In the data rows, 128 means zero.
Some points, one per row:
[162  83 146  52 128  99 135 184 196 114  96 157  91 161 195 193 139 136
  85 128  56 108 149  56 130 178  61 133  27 105 149 159]
[135 113 101  78 149 132 173 127 161 132  95 210 173 107 176 147 162 159
  68 144  95 166 160 157 163 108  90 108 145 128 209  58]
[ 84 125 138 157 162 190 141 201  25 128 190 150 185 160 115 122  80  80
 112 222 120 124 168 155 100 121 188 114  98 133  66  94]
[161  62 130 127 183  74 126 173 168 163   4 154 190 149  65  56  40  49
  78 139 130 160 177  21  88 129 110 212 171 142 117 140]
[ 85 106  83 142 142 200  84  59  76 140  57 136 204 100  77  88  91  89
 180 197 221 147  59 190  20 104 181 151 202  86  56 139]
[113  88  50 177 117 173  85  65 125 165 105 117 158 110  85  64 152 155
 161 186 136 119  70 112  84  86 140  82 200 108 166  98]
[143 147 160 166 121 125 148 129 161  76 255  86 108 106 194 122  86 228
  99 148  58  82 188  96 224 174  95 158  70  87 234 158]
[100 207 188 151 120 113 141 102 110 105 165  88  87 124 146 160 139  99
 114 137 160 110 152 173 143 154 116 142  98 149 113 182]
[118 101 165  72 152  90 145 156 166 137  98 153 179 134 138 118  80 124
  40 102  86 183 159  77 174 157 108 190 161 135 153 162]
[138 182 154 105 142 173 137  56  84 168  91 141 196 151 107  74  95  96
 152 191 163 142 119 196  91 107 168 164 217 125  53 116]
[171 180 135  82 107  41 148 156 163  89 143 165  62 200 158 148 194 220
 114  95  40 175 177 109 181 134  91  95  45 123 174 104]
[178 146 175 101 143  91 107 146 143 112 173 141  63 214 212 175 147 194
 102 156  59 114 155  57 165 176  67 131   0  91 180 194]
[119 131 107 121 115  85 112 134 155 124 149  91 125 122 206 152  87 163
 107 118  76 148 143 100 176 142 105 134  83  88 205 156]
[112 113  94  89 152  77 123 134 205 135  71 215 145 137 145 203 113 165
  83  84  91 106  99 109 140 153  86 122  83 142 129 145]
[112  68 103 168 134 163 139  86 105 132 129 149 168 101 103 104 142 126
 159 152 174 123  86 149 105  86 151 131 226 135 111  73]
[148 102 159  55 105  71  95 199 205 102  35 153 106 220 160 129 101 106
  34  81  84 177 161  52 138 197  68 165  77 195 124 181]
[ 88  93 145 136 187 122 120 110  73 145  55 113 179  53  34  82  92  72
 189 119 227 106  65 167  90 110 190 120 239 128   0  74]
[ 89 133 118 131 146 138 120 103  89 109  79  88 158  92  53  99  98 133
 122 131 200 119  60 211 110  79 183  90 187 153  41 103]
[133 117  76 171 171 122  93  70 137 133  78 153  90  90  92 136 204 143
 181 164 126 165  90 199 124 142 138  67 230 140 141  76]
[102 115 113 119 131 181 112  88 141 114 128 207 207 115  69  47 131 117
 100 229  96 178  80 143 119 117 156  86 219 107 150 168]
[ 66 130  98 175 182 170 119 112  48 176  53 140 181 167  93 142 159  47
 175 161 176 200 165 132  41  62 148 121 255 108  55 114]
[147 124  96 140  46 155 165 197 118 125 160 102  34 213 202 184 170 121
 115  99  90  81 197  99 130 130  77 131   0 133 215 141]
[ 96 123 143 128 118  85 127 174 121 113  87 106 179  98 124 103  45 123
 107 129 145 130 143 133 118 106 134 141 145 137  84  98]
[114 153 110 167  76 164 168 139 135 128 193  87 115 138 132 142 158  87
 106  70 168 129 123 197 113 114 116 140 119 188 109  98]
[ 87  90 116 144 182  87 100  70  84 122  91 105 155  85  68  40 141 109
 190 111 202 168  69 168 112  74 190  96 250 168 109 110]
[ 98  96  92 171 139 152  59  52 125 119 144  63 203  74  72  65 144 132
 163 181 209 111  25 192 116 122 163 101 224 121  76 128]
[135 137 137 136 116 123 114 159 120 126 129  98 137 178  99 122 144 103
 157 162 164 128 129 141  98 111 130 112  84 134  85 115]
[ 91  90 174 141 133 166  92 165  96  56 110 168 183 115 155  71  42  78
 115 231  80 125 168  39 137 143 125 208 127  81 105 133]
[196 123 128  97 124  62 121 108 235 135  89 112  78 169 144 175 168 192
 121  37 122 174  62 105 148 151 100 105  73 129 109 165]
[130 101 132 123 109  69 176 101 173 142 186 112 129  70 124 109 141 147
  94  58 114 115  82 138 147 149 113 119 187 145 137 132]
[140 195 114  94 146 203 199 175  72 140 184 128 139 170 127 130 186  91
 143 155 131 131 114 195 125 109 103 113 120 145 123  93]
[ 78 140 132 120 149 127 116 101 107 162 136 166 134 125 126 123 147  73
 139 147 118 169  51 169 103 119 127 122 198 148  95 135]
[188  73 110  68 104  96 111 176 194  99 101 170  91 203 220 177  80 147
  97 101  59 139 191  55 188 187  92 150  23 142 214 154]
[170 212 133  83 136 157 153  87 117 160 139 100 137 136 161 122 128  73
 141 135 123 135 208  84 114 149 124 124 108 165 123 176]
[199 109 101 117 147 112 152 112 127 112  95 131 140  91 135  98 129 124
 147 106 107 145 141 153 154 132 101 129 152  99 162 130]
[ 86 139 166 161  92 150 116 136 146  98 205  53  91 165 207 152 119 176
 122 109  48  98 171  79 153 168 120 164  14 133 217 173]
[133 105 156 128  58 195 128 136 167 132 242  94  42 137 144 144 178 223
 124 126 120  33 128 106 141 129 153  94  58 108 169 133]
[175 129 136 103 123 159 108 195 191 129  42 155 150 156 150 161  53 134
  87 126 113 103 125  90 117 184  96 184  55 118 110 138]
[188 100  46 137 158  68  97  48 135 166  23 147  97 131 117 136 148 174
 154  59 150 199  84 104 138  84  79 105 157 104 161 149]
[179  70 189 114 108  33 165 201 201 113 115 148  60 179 129 162 197 200
  70   8  73 173 172  72 206 154  91 122   7 144 186 129]
[191 139 120  45 154  65 129 162 180  81  69 238  84 166 192 147 148 200
  80  81  13 198 180  56 151 167 105 126  96 140 220 129]
[131 146 150 118 119 106 156 147 126 107 157 115  89 112 207 142 130 193
 145 115  97  93 163 112 157 135 109 135  93 140 161  95]
[163 135 142 118 157 126  95  85 137  24 105 242 122 168 143  99  96  89
 152 181 131  97 115 122 135 148 109 139 214 113 108 113]
[146 152 166 131 117 115 129 119 125 129 157  91 117 115 138 154 168 143
 153 135 101  76 146 131 166 110 125 108  87 140 157 130]
[126 140 121 161 200  56 143  61 136 189  70  87 139  35  71 178 123 150
 148  47 151 152  85 124 140  73 122 155 201 131 129 154]
[175 158 165 103 116 101 169 117 163 138 145 162 143  64  57 141 160 133
  55 136 145  71 124 145 160 108 103 163 206 172 149 110]
[105 138 127 122 152 177 161 131  95 120 179 134 144  27  70  92 166 128
 183 139 153  80 106 184  55  49 135 101 188 130  58  74]
[132 127 136 129 116 137  89 148 124  86 107 128 134  89 143  86  47 139
 105 173  90  77 142 127 145 129 107 150 109 148 129 114]
[109 110 175 136 125 175  99 176 123 148 111 133 126  94  98 132 114 117
 126 136 168  83 143 125  90 104 112 138 145 118  71 138]
[ 78 145 115 182 116 191 130  67  94 109 125 180 150  86  59 115 182 118
 173 129 205 119  67 224  55  60 152  94 213 129  44  43]
[115  79  79 139  95  79 112 220 175 121  61 103 102 149 197 184 129 173
 114  80  94 176 111  44 143 137 142 150  20  83 148 176]
[122 144  84 119 153 127 124  42 103  69 124 195 106  36  88  97 173 150
 190 147 171  54  90 179 110  26 109  40 236 126 120  17]
[ 84 120 142 146 186 121 137 126 172 170  54 170 186 132 136 103 100 150
 142 109 151 137  68 118  64  78 160 143 124  87 105 121]
[160 112 112 119 143 126 122 172 158 185 118  91 128 114 174 127 122 130
 182 136  88 156 160 125 159 155 126 153 168  98 180  83]
[165  86 186  87 105  66  83 221 188 117 115 102 119 164 168 102  40 121
  79  60 152  87 115  85 184 192  95 167  17 142 147 195]
[119 155  71 137 137 196 126 138  69 123 143 147 128 165 136 153 160 104
 145 157 101 128 207 120  88 101 147 117 110 139 175  99]
[194 112  79  99 176  72 109  75 139 126  75 117 117 159 170 141 138 171
 184  52 108 160 167 109 100  95 121 104 124  72 165 114]
[ 77  72  46 196  78  73 159 165 124 171 124  63 134 196  84 163 132 142
 144  52 171 249   6  94  48  93 184 139 119 150  86 177]
[ 96  78 106 171 134  78 136 184 198 127  94  72 107 121 133 172 128 192
 115  40 145 135 104  83 111 119 125 143  79 117  69 154]
[122 106 107 112 205 110 135  93  81 176  54 183 178 230 106 117 150  17
 114 119 171 228 129  73  74 159 122 164 210 104  70 211]
[139 132 134 156  84 137 151 164 118 136 106 104 131 142 135 172 120 146
 120  70 117 159 121 117 140 164 117 150 123 111 175 157]
[117  92 136  79 187 109  99 148 144 127  29 210 180 174  76 106  86  54
 102 132 160 156 110  82  60 138 104 170 163 175  87 136]
[144 159 160 162 155 164 138  91 115 150 131 114 133  75  95  81 142 144
 208 179 145  69 163 106  90  91 138  88 147  74  71 135]
[146 154  67 178 109 148 123  54 105 146 144 119 111 116  92  97 172 104
 167  57 174 143  91 148  99  62 150 108 147  85  86 108]
[126 144 153  85 177  93 115 176 148  33 110 185 119 113 107 166  89  97
  76 171  41  44 214  39 161 158  55 182  87 110 187 165]
[131 108 153  89 199  89 109  87 151 115  53 175 182 145 100  59  69  67
 120 155 119 110 133 115 134 162 110 156 179 150  70 125]
[144 158 148 127  97  81 125 166 124 107 143 107  83 148 178 149 101 108
 118 160  52 112 171 117 155 194 131 136   0 139 168 180]
[208 153 156 135  69 118 128 183 163  72 185 104  79  99 170 168 126 182
 105 124  69 101 166 161 205 157 118 115  13 133 200 120]
[138 137 105  78 196  74 107 108 143 161  88 134 174 158  99 124 130 150
 139  37 160 150  89  92 118  83 123 114 171 124  44 128]
[145  79 109 182  39 158 184 157 142 178 149  56 101 210 100 112 203  84
 147  20 166 182 141 116  86 122 193 125  87 149 151 123]
[ 98 157 153 106 129  73 133 193 143  66 147 116  90 144 234 170 109 194
 110 151  39 135 163  97 206 162 111 117   0 142 151 165]
[198 130 104 157  99 169 177  87 176  93 128  88  93  91  90 134 217 175
 179  90 139 123 141 150 131  95 100  79 164 131 198  84]
[153 143 100 122 114 133 155 106 104 206 113 103 139 138 111 137 134  77
 130  86 164 177 114 142  83 130 142 116 149 127  77 167]
[156  67 105 130 102 129 131 175 167 143 128  86 105 132  65 143 168 123
  96  42 156 143 128 166 151 125 152 134 101 160 167  93]
[108 128  89 155 102 192 182  91  78 128 149 141 110 176 102 117 194 110
 157 109 148 168 124 151 104  91 151  91 152 145 145  78]
[137 129 148 115 125  98 107 141 117 117  93 164 186 153 119  63 121 104
 113 162 140 143 134 124 101 125 155 138 160 157  45 157]
[136 150 132 133 171 141 137  72  97 103 163 159  83 123  79 174 164 134
 177 183 121 131 145 171 196 145 108  81 114 127 157  97]
[186 138 113 124 124 147 152 117 119 174 105 124 111 124 128 132  95 163
 120 151 116  81 177 113 167 158 126 115  86  95 129 153]
[132 131 152 179  82 134  99 130 128  93 187 112  76  88 185 131  97 234
 127 182 121  52 174 114 161 167  99 114  22  90 165 129]
[ 65 144 162 153 169 138 115 132  65  98 159 121 169 198 141 139  92 131
 159 167 144 129  79 157 131 132 164 110 141 163  40 164]
[117  51  83 163  42 155 145 140 141 155 148  30  94 154 160 150 182 192
 130  13 140 129 111  79 138 115 156 111 132 131 159 164]
[133 148  93 101  84 163  71 224  82 105 166  86  61 232 255 201 169 149
 119 144  59 109 149  48 177 178  88 113   0  99 165 169]
Here are 40 more points, each followed by its number:
[172 122 106 177  71 113 127 229 164  94 169  80  32  45 141 187 104 191
 125  86 103  74 127 122 181 181  55 134  59 180 193 169] 0
[ 88  87 143  67 201  87  61 105 148 115  11 222 197 107  84   5  82  58
  99 139 173 164  49 178 134 101 127 133 240 153  80 119] 1
[146  70  99  57 178  87  96 207 176  98  61 174 147 170 160  97  81 136
  96 133  89 144 162  79 119 156  92 168  52 107 155 151] 2
[150 100 125  70 153  87 144 125 176 168  63 220 119 197 120 137 181  98
 111  93 106 247 102  78 165 136  85 145 119 109 154 166] 3
[ 97 145 185 137  78 118  91 227 102  46 211  49  88 128 192 118  53 154
 132 194  93  40 195 132 146 200 130 151   0 140 128 157] 4
[ 94 187 151 134 127 179 142 112 115 112 140 141  80 109 146 152 137 135
 116 120 110 111 123 149 184 123 162 151  79 146 128 154] 5
[112 143  94 170  69 118 167 176 142  98 142 108  95 133 141 178 175 163
 134  96 102 119 144 168 185 166 102 109 125 155 197 102] 6
[ 78 131 143 114 182 132 136 169  87 137 160 132 136 157 123 124 111  75
 127 181 123 150 156  97 112 143 113 146 141 158  91 141] 7
[ 83 144 135 111 121 132 107 107 106 109  56 199 168 163 116  79  83 102
  89 114  78 143 170 107 123  97 128 159 187 170 142 135] 8
[104 120 122 133 105 181  83 151  73 203  81  88 164 129 155  89  82  94
 184  99 129 198 132 108  92  89 222 164 133  97 129 126] 9
[129 182 193  95 116  95 101 143 154 104 160 162 110 141 111 149 119 116
 109 140 161 119 149 148 124 155  81 145  94 128  89 146] 10
[141 168 100 148  92 121 143 125 103 164 137 125  93 213 162 126 141  75
 128 174  79 147 131  91 138 168 102 160  93 109 104 181] 11
[184 167 161  96 153 109  89 124 154 117 103 163 155 106  71 102 164  89
  85 107 183 122 101 179 133 136  85 112 170 178  72 151] 12
[106 149 177 124 117  54 131 194 133  81 163 103  91 142 218 202 100 162
  47 125  68  79 183 109 163 192  70 136  39 143 182 189] 13
[116  78  96 184 102 108 130 138 126 147 101 106 154 153 160 127 153 139
 173  29 182 194  64 150  79  83 178 109 129 103 113 132] 14
[129 138 101 120 171 160 161  65 124  58 140 161 150  65  90 125 150 159
 114 129 127 138 131 147 197  97 105  93 123  87 132  58] 15
[142 174 123 187  64 162 116 126 127  76 223  74 109  61 145 127 167 148
 140 144 121  71 154 154 152 117 105 131  83  79 164 114] 16
[116 179 138 135  59 129 136 204 152  79 240 105  38 122 208 189 129 188
 101 127  72  76 238 123 193 168 103 139   0 149 238 161] 17
[163 140 151 132  71 130 127 171 179 147 215  84  79 163 165 166 151 151
 110 109 119  85 124 108 151 216  82 154   0 134 146 184] 18
[185 149  80 160 102 156 120 101 109 126 119 181 132 102  94 171 135 134
 156 112 167 172 102 135 134  89 131 118 160 109 118 121] 19
[ 91 130 103 154 189 128 142 127  84 203  83 107 134 133  68 133 132 124
 152  60 182 184  54 148  83  75 144 124 193 122   0 105] 20
[177 151 128 123  85 153 136 110 132 141 153 106 138 101 159 104  97 140
 134 143 120 122 146 142  84 152 137 137 165  70 112 114] 21
[158 154 141 148  97 170 144 203 135 132 157 103  52 121 162 184 150 175
  76 119   0  63 229  58 198 146  66 139   0  45 255 145] 22
[ 91 119 130 126 101 143 156  42 119  93 148 184 146 106 111  94 204 139
 125 164 115 121  93 188 128 125 125  94 180 150 146  85] 23
[158 185 142 106  61 149 172 151 130 103 255 110 109  82 127 140 175 143
  99 109 134  52 152 152  91 152  80 134  91 159 138 140] 24
[ 97 149 143 124 110 115 129 141 137  41 194 129  87 144 189 139  86 209
 128 134 102  71 191 133 181 162 115 115  85 128 200 143] 25
[115 187 154 118 142  85 117 159 141 130 136  99 136 152 184 130 111  73
 125 148 151 116 151 116  79 166  92 152  87 148  80 188] 26
[141 127 151  72 174  92 108  53 163 107  49 175 181 104  63  38 116  42
 105  96 147 188 210 113 136 119 124 173 220 188 171 124] 27
[157  30 136  97  80  74  89 197 240 147  70 145  93 212 183 161 162 194
 103  65  88 171  81  41 132 181  65  97  60 142 124 195] 28
[132  76 118 121 109  80 120 223 159 144  86  96 127 179 177 137 105 103
  64 103  68 119 191   8 132 170 122 228  11 136 175 161] 29
[149 159 151  66 124 113 120 130 149 105 113 130 167  96 126  48  68  53
 100 185 136  77 171 121 101 152 160 131 168 128 134 148] 30
[169 133  80 120  69 112 135 161 174  80 158 101  46 156 211 157 151 173
 134  73  98 136 171  98 172 160 107 135  81  85 226 139] 31
[ 56  89 116 135 255 150 105  56  45 168  46 137 209 133 107  71  60  45
 163 188 205 153  82 141  73  25 198 159 255 106  73  77] 32
[ 86 140 111 141 163 128 134  47  59 130 123 125 189   6  34  33 125 105
 192 138 249 133   0 255  35  59 211  74 255 167  36  47] 33
[153 147 117 129 135 174 145 121  92 197 155  97 127  96  93 158 112 110
 141  89 160 129  99 144 135 120 122 125 188 110  97 135] 34
[157 144 153 124 102 136 145 191 136 118 173  57 123 143 173 198 126 184
 103 141 128  91 141 151 113 155 144 122  16 168 150 101] 35
[194 132  97 137  78 176 160  27 129 205 127  97 143 129  66 100 198  94
 155  98 192 182  50 214 115  90 181 104 235 120  64  88] 36
[145  95 126 111 153 137 143 114 117 126 147 178 107 148 125 185 138 173
 129 166  91 117 144 127 147 166 101  95 105 103 152 122] 37
[168 125 161 154 136 138 142 173 154 128 140 141 129  97 133 117 122 126
  76 133 115  68 141  97 184 145 113 153 129 123 158 134] 38
[139 113 118 121  99  96 120 197 149 108 138  95  92 180 211 143 107 203
 159 146  70 114 115  99 102 160 105 105  38 113 168 121] 39
Which three of these numbered points are nearest to each point below, ignoring the 3 directions in which the first points spread most? Their numbers follow each, nearest first.
[159 148 181 131  81 146 144 168 170 126 243  79  93 154 149 200 170 160
  85 134 109  92 191 166 168 167 101 147  41 157 250 154] > 17 18 10
[161 151 108 101 111 169 157 134 102 203 131 139 157 113 124 139 135 108
 110 141 142 177 139 128 124  87 109 109 135 111 134 128] > 34 19 36
[ 71 125 169 168  95 134 133 198  64  75 249  29  76 177 211 153  86 141
 128 146 102  72 229 114 139 203 129 140   0 164 152 172] > 4 7 26
[113 100 129 159  67 225 157 226 118  88 214  96  95 124 143 194 159 196
 135 169 149  95 101 226  76 100 152  80  96 157 138  18] > 35 39 2
[168 176 100 143 102 152 160 121 114 156 152 119 120 145  87 110 170  86
 162  77 146 140 124 177  68 104 115  97 157 139  82 106] > 24 10 26
[118  98 117 167  93 205  85 139 138 176 195  82 163 215  96 160 218 120
 189 149 190 123  58 103  47 129 106 111  71 110 102 124] > 18 28 7
[191 209 193  59 191  36  82 113 252 116  87 213 118 120 126 170 114 138
  59 131  59  89 194  36 212 202  18 197  64 129 151 214] > 12 10 38
[129 164 131 158 106 115 160  90 135 108  92 114  76 107 104 127 121 122
 133 106 180 149  52 174 110 126 151 101 163 159 105 135] > 5 33 13
[193 143  87 153  55 129  92 152 139 124  93  61 131  87 133 106  94 127
 155 117 115  35 143 116 118 135  85 156  89  67 138  99] > 16 21 29
[170 108 144 140  93 158 118 179 127 161 131 112 102 170 146 165 147 147
 122 115  92 123 174 102 129 147 135 135  78  93 150 210] > 34 14 21
[132 115 137 149  77 147 136 186 157 168 124  73 116 170 148 163 158  98
 141  75 111 143 168  79 120 158 134 175  27 122 153 123] > 29 7 18
[ 99 140 148 131 102 188 139  88 114  68 255 106 108 100 136 110 146 138
 116 196  89  27 150 164 156 134  93 119 117  86 127 103] > 16 38 31
[215 186 175  73 208  73 137  18 243  56  84 158 156  51  94  49  57 106
  61 152  76  94 192 122 245 186 137 150 225 161 168 124] > 27 15 30
[188 166 162 117 122 122 135  49 162 203 136  98 147 130  98 153 194  79
 159  90 152 191 117 163 156 126 162 139 150 158 162 139] > 36 3 34
[165 160 127 140  93 157 126 193 140 146 110 115  98 109 107 161 147 145
 129 153  68  88 167 143 134 154 163 131  55  93 148  91] > 22 2 29
[ 86  81 144 126 198 131 139 110 100 140  77 157 149 135  91 112 145 112
 155 178 172 129  99 145 127 117 128 118 191 136  99 101] > 37 7 2
[105 110 107 112 107  85  90 145 138  87 118 119 122  98 148 118 105 191
 188 120 174 124  65 111  78  92 109 115 106  88  35 113] > 39 2 14
[140 122 138 106 195  89 135 131 115 138 105 121 123 102 137  96  92 128
 158 157 121 146 149 155 132 124  80 150 191 172 139  86] > 6 25 31
[ 99 156 140 127 170 148 146  34  81  76 148 139 126  41 117 107 138 168
 186 155 179 101 115 227 194  82 147  96 255 135 126  96] > 25 1 15
[ 85 153 126 101 106 126 120 194  93 154 116 127 193 254 195 101  77 103
 140 148  47 192 155  77 113 175 188 156  57  95 134 147] > 9 14 11
[ 71 139  82 189 143 144 144  84 116  89 117 149 133  65 108  91 138 101
 164 127 160 151 107 175 134  96 151 106 214 145 111 101] > 6 17 25
[ 92 173 113 139 138 116 184 171 105 144 183  93  97 106 157 175 132 148
 119 113  89 133 185 132 156 121 144 178 176 118 194 106] > 17 6 7
[108  91 140  98 128 142 147 187 137 138 169 109 130 166 167 173 125 123
 109 140 147 118 117 119  68 149 137 127  41 114  98 106] > 35 7 14
[172 190 125 145 123 182 141 105 120 128 185 142 142  61  82 107 187 158
 117 134 132  77 115 140 141 108  95 109 154 123 154  96] > 38 16 12
[ 65 182 184 148 166 182 117  17  75 101 141 138 219   0  63  15 126  95
 196 193 215  26  71 243  68  18 215 101 255 114   0   4] > 33 16 30
[188 125 134 106 125  76 170 172 224 109  45  80  80 148 137 152  71  94
 112  64 129  99 177  87 116 190 129 138 117 167 150 140] > 30 17 38
[ 78 101 138 151 163 111 118 153  78 151 128  88 144 201  95 120 146  60
 142 144 125 147 156 114 115 103 150 124 139  95 118 139] > 7 29 32
[ 57  77 147 129 135 136  92  69 144 118 121 113 185  63  65  67 132 137
 203 140 225 113  13 147  73  68 172  93 237 113   0 127] > 28 25 39
[ 80 114 164 137  93 129  96 188 107  88 204 123 105 120 163 120 120 174
 120 146 147  31 106 183 150 147 156 100  82 164  90 154] > 4 13 33
[172 125 143  71  76  71  98 217 183 104  55 161  55 204 238 156  33 157
  93 117   0 208 255   0 159 175 108 178  93  96 255 207] > 31 8 21
[173 102 180 112 145  99 137 174 193 104  68 154  94 101 146 137 107  97
  41  64  10 118 255  11 212 192  81 202  67 105 255 175] > 22 38 27
[155 129  90 144 116 127 132 112 121 145  47 150 106 149 127 179 179 111
 139  82 172 182 115 113 145  78 114  74  80 146 179 167] > 19 3 5
[122 148 157 142  67 148 105 129 135 108 227  98  93 150 181 158 152 180
 137 122 129  88 131 103 147 112 106 111  60 138 144 113] > 10 14 16
[138 149 109 123  98 135 148  58 126 131 112 134 157  94  67  54 190  64
 193 101 195 153 114 240  23  69 167  51 223 125  46  67] > 30 10 21
[150 127  59 117 104 209 126  89  84 184 116 143 168 141 100  80 136  39
 197 123 163 193 124 143  68  47 184 120 171  82  96  68] > 9 31 21
[177  43 121 136  88 122 101 255 232 100  67 135  94 220 213 170  77 155
  81  58  20 119 255   0 134 229 105 211   0 127 190 159] > 29 31 2
[153 111  78 130 131  93 124 147 144 124 122 146 100  94 147 171 140 170
 145  97 133 156  92 111 156  87  87  89 133 141 154 147] > 19 37 31
[ 82 159 157  75 202  86 132  78 121  54 175 184 110 115 128 149 147 138
 109 182 162  85 125 197 142 140 119  64 147 174  74  73] > 10 33 23
[ 87  47  95  96 255 141  95 164  82 146   4 157 210 175  98  91  31  40
 113 233 150 202 123  42 112 173 156 192 132  81 141 206] > 32 2 29
[200 149 136 153  67 160 160  77 170 150 134 104 118 167  73 162 236 138
 107  35 119 163 100 195 127 131 120 125 155 172 180 143] > 36 12 23
[101 201 187 112 108 137 149 149 104 130 167  90 139 124 182 151  91 150
 163 249  89  40 193 180  78 171 138 160 102 145 125  95] > 35 26 39
[153 157 151 148 142 118 174  45 160 124 168  93 151   0  30  73 142 137
 128 124 182  57  98 165 113  72 133 118 213 114  83 103] > 38 16 30
[ 58  94 152 133 159 104 126 116  76 145 130 102 165 120  71 103  98 110
 144 183 184 137  65 201  70 110 163 111 217 120  43 134] > 13 7 4
[108  48 139  64 187 117  99 156 159 150   0 157 241 187  85  58  38  60
 107 192 153 122  51 123  48 147 167 148 171 114  20  89] > 39 35 2
[144 113  85 125 154 140 113 114 117 127 120 163 125  43 171 108  92 109
 160 202 100 101 167 123 104 104 128 140 169  45 160  82] > 31 2 21
[ 73 178 135 153 112 144 122 136 109  90 218  52 104 165 200 118  54 145
 135 165 129  59 138 125 101 166 143 111  42 147 123 127] > 4 26 39
[118 130 148 131  93 161 137 129 117 113 146 155 111 121 112 117 153 164
 101 128 101 108 149 163  94  97 117 121 136 126 173  85] > 8 23 17
[172  97 138  78 176  69 151 138 196 131  79 160 151 115 146 129  88 109
  59  48  58 176 198  86 196 192  87 157 137 138 236 187] > 27 38 6
[137 137 187 145 107 162 145 108 130 143 162  86 117 178 126 154 162 118
 108  27 130 140 151 171 157  83 158 133 103 153 190 161] > 5 8 17
[122 113 153 119 149 192 118  85 101 189  89 188 183 172  69 142 172  98
 152 152 178 135 122 175  31  64 141 119 156 117 108  86] > 37 3 2
[132 127 129 119 142 141 148 132 114 182  85 125 194 122  94  61  72  59
 176 145 152 173 107 147  71 129 130 150 177 109  58 120] > 21 34 14
[114  98 165  85 157 105  82 167 129 136  24 133 195 145 100  74  50  47
 131 169 191 160 107 127  45 131 147 162 110 155  60 127] > 35 4 14
[165  66 134  34  89  22 130 227 188 118  71 189 117 187 240 152  75 119
  88  79  94 203 208  22 159 209  62 233   8 156 199 238] > 17 31 14
[122 157 125 121 127 136 135  96 157 137 173 147  85 176 132 122 176 116
 100 121 128 168 143 161 175 122 102 139 122 133 183 114] > 3 23 36
[111  99 133 101 141  49 183 114 124 105 100 108 118  76 110 142  94 175
 116  30 179 134  55 167 168  74 130 105 175 169  33 109] > 33 13 25
[ 69 115  95 155 117 187  99 114  73 128 183 108 121 161 152 144 141 115
 182 171 120  94  92 106  57 119 142  93  91 143  80 117] > 39 7 14
[112 124 140 157  76 154  80 154 105 123 213 125 111 203 210 165 156 163
 145  89  85 144 161  53 103 158 125 114  10 109 157 209] > 14 7 11
[140 142  89 132 125 187 164  55 125 130 148 119  85 155 104 144 174 197
 121 137 167 108 119 111 141  79 118  93 107  62 132 142] > 37 19 3
[ 79 149 127 168  91 169  94 138 124 106 207 108  93 164 109 148 130 147
 168 201 149  70  53 176  88 119 136 103  80 116  83 164] > 18 28 39
[162 163 153 144  60 167  88 163 150  61 240  83  39  66 167 186 158 188
 111 123  53  69 149 124 222 127 101 163  44 135 204 173] > 16 38 17
[ 86  84 105  80 126  95 116 235 178 115  39 154 111 143 215 160  65 105
  63  70 102 168 144  72  91 164 106 182  58 158 167 122] > 17 14 2
[156 163 172 145 138 172 164  45 102 148 155 119 144 167  71 122 171  84
 139  86 151 172 103 177 161 109 147 112 173 161  96 131] > 36 5 3
[105  65  88  94  81 109  99 200 141 107  37 156 162 223 216 136  41  91
  73 121  73 217 187  23 138 170 105 167  36 123 167 167] > 14 9 31
[ 68 103 190 111 169  88 122 131  81 145 168  66 159 207 128 132  89  53
  59 116 143 196 122 132 165 174 173 158  99 189  92 213] > 7 13 26
[ 91 107 184 110 144 111 133 181  58 110 138 107 109 193 142 164 133 114
 121 151  89 107 165 137 156 176 132 128  65 134 137 169] > 7 13 20
[102 161 119 133  96 176 161 119  96  91 190 129 144 111  81 109 141  77
 175 130 184  95  51 255 106  69 160 126 207 139  80  68] > 10 17 6
[ 86  62 129 103 139 133 106 182 133  65 128 222 128 133 121  91 102  94
 113 205 116  78  65 140 140 124 121 124 136 126  64  82] > 28 2 1
[124 138 159 108 113  63 131 203 148  78 202  63  42 255 255 230 157 197
 176 145  40 201 176  46 136 202 105 150   0 144 212 203] > 7 39 26
[ 25 174 113 140 114 155 155 189  30 148 179 112 127 213 173 151 106 134
 118 155 122 150 130 141  79 159 146 128  92 160 119 110] > 7 20 14
[ 32 112 130 133  89 129  97 255  75 145 192  65  91 231 188 158 117 110
 109 146 103 182 156  56  99 137 159 129   0 102 132 161] > 7 14 29
[106  69 111 144 193 147 104  61 120 114  81 136 191  40  89  84 140 105
 234 162 172 159  59 222  59  73 187  79 254 128  75  24] > 2 39 33
[176 145 156  53 128  64  92 209 202  99  87 146 117 175 178 125 104  95
  98  68  47 174 205  10 121 198 103 157  34 137 146 199] > 30 16 17
[183 117 121  92 114  98 165 142 153 146 142 183 130 188 148 130 153 111
  75  81  73 214 211  69 189 126  82 126 111 159 168 130] > 3 8 36
[ 94  80 144 164 138 186 113 167  55 107 141 149 128 121 135 114 119  92
 153 191  87  72 218 106  86 118 197 105  71  98  72  91] > 29 14 2
[ 41  60 147 123 208 103  57  80  82 108  63  97 216  87  73  58  57  49
 155 200 168  93  66 165  29 118 168 162 254 122   0  70] > 4 39 13
[ 82  88 105 188 227 183 112  60  64 137  83 122 156 110  62  82 105 110
 194 195 179  91  81 179  66  66 179  96 255 121  37  68] > 39 32 37
[124 148 115 197  38 189 166 114 120 205 145  92 106 124  91 148 187 136
 126  56 185 104  28 199  86 122 194 135 187 117  70 143] > 18 34 5
[ 93  78 159 107  92  73 132 227 105  50 146 104  93 156 208 183  83 155
  78  86  72  71 201  71 222 185 123 189   0 111 160 148] > 4 13 14
